Look-ups in named tables: a row name and a column name give one cell, copied from the table.

tezez.csv
,gav,togeni,toku
motus,58.71,71.16,67.92
bokopev,65.81,94.96,72.64
motipib,61.15,66.70,69.54
lom,42.14,69.13,56.91
pel,54.49,66.02,65.12
fadem,23.14,67.31,44.28
feg,59.17,79.21,68.23
vuzanu,66.76,80.73,73.27
mub,75.04,71.33,78.78

togeni of bokopev: 94.96
togeni of vuzanu: 80.73
togeni of pel: 66.02
gav of motus: 58.71
toku of motipib: 69.54
gav of lom: 42.14
gav of motipib: 61.15
toku of pel: 65.12
gav of vuzanu: 66.76
toku of bokopev: 72.64
toku of motus: 67.92
togeni of mub: 71.33
toku of fadem: 44.28
togeni of lom: 69.13
togeni of feg: 79.21
gav of pel: 54.49
gav of mub: 75.04
toku of mub: 78.78
toku of feg: 68.23
togeni of fadem: 67.31
Which row has the largest toku? mub

Table nuzoket
         kobu  ludu  sez  solez  lomi
kur        95    31  161    162   142
kufigon    93    29  161    175   153
vak        88    26  161    199   173
berege     94    30  161    169   147
dul        90    28  161    187   164

What is the ludu of berege in nuzoket? 30
What is the ludu of kufigon in nuzoket? 29
What is the solez of kufigon in nuzoket? 175
What is the solez of berege in nuzoket? 169
What is the sez of kur in nuzoket? 161
What is the lomi of berege in nuzoket? 147
What is the ludu of vak in nuzoket? 26
What is the kobu of kur in nuzoket? 95
What is the sez of berege in nuzoket? 161
What is the kobu of berege in nuzoket? 94
Which row has the largest ludu? kur

vunaz.csv
,renez,riv,kon,kideni,nev,kovuk,buk
novet,3.11,3.59,7.51,4.13,7.84,1.57,5.96
bebab,6.79,7.63,5.24,6.34,5.35,6.76,3.43
keze,6.14,1.71,7.83,4.87,2.31,4.72,7.60
koded,3.68,2.21,1.78,7.44,7.14,2.18,7.10
gefed,3.54,7.33,6.67,2.74,2.00,2.04,7.21
kupup,6.80,5.93,3.48,1.68,7.60,4.71,5.76
runomu,3.00,2.35,3.19,4.38,2.09,4.88,6.87

What is the buk of gefed in vunaz?
7.21
What is the kon of bebab in vunaz?
5.24
What is the riv of koded in vunaz?
2.21
What is the renez of kupup in vunaz?
6.80
What is the kideni of bebab in vunaz?
6.34
What is the kideni of koded in vunaz?
7.44
What is the kideni of gefed in vunaz?
2.74
What is the buk of koded in vunaz?
7.10
What is the kovuk of koded in vunaz?
2.18
What is the nev of kupup in vunaz?
7.60
What is the nev of gefed in vunaz?
2.00
What is the kideni of keze in vunaz?
4.87
What is the kovuk of bebab in vunaz?
6.76
What is the riv of bebab in vunaz?
7.63
What is the buk of runomu in vunaz?
6.87
What is the kovuk of runomu in vunaz?
4.88
What is the renez of runomu in vunaz?
3.00
What is the kon of novet in vunaz?
7.51

Table gira
|  | gizof | vub | vud | nek | lus | piv | zal | sor |
|---|---|---|---|---|---|---|---|---|
| boma | 35517 | 58402 | 66231 | 34323 | 55456 | 28652 | 59227 | 69291 |
| bas | 34801 | 52590 | 63204 | 38219 | 55594 | 32178 | 53657 | 64957 |
| zizunub | 71488 | 23864 | 26668 | 76155 | 44291 | 92448 | 9817 | 20310 |
| gomob | 36343 | 61133 | 67635 | 32412 | 55110 | 26539 | 62528 | 70584 |
| zodo | 58248 | 32680 | 26997 | 70422 | 47357 | 76988 | 23692 | 27573 |
| mezuman | 59945 | 31888 | 27009 | 71643 | 46974 | 79145 | 21290 | 26636 |
| ves | 37629 | 64609 | 69004 | 30297 | 54312 | 23657 | 67401 | 71680 |
| pife | 34987 | 55089 | 64538 | 36647 | 55773 | 30750 | 55913 | 66918 |
| getulot | 37271 | 38664 | 47220 | 52066 | 50962 | 46859 | 41818 | 44271 |
| dezo | 37133 | 38720 | 47628 | 51744 | 51063 | 46570 | 42004 | 44407 |

zal of getulot = 41818
gizof of pife = 34987
vub of getulot = 38664
lus of boma = 55456
zal of mezuman = 21290
gizof of zizunub = 71488
vub of gomob = 61133
lus of pife = 55773
piv of bas = 32178
zal of zodo = 23692
nek of getulot = 52066
zal of pife = 55913
nek of bas = 38219
sor of bas = 64957
vub of zizunub = 23864
sor of zizunub = 20310
piv of zizunub = 92448
vud of pife = 64538
vub of bas = 52590

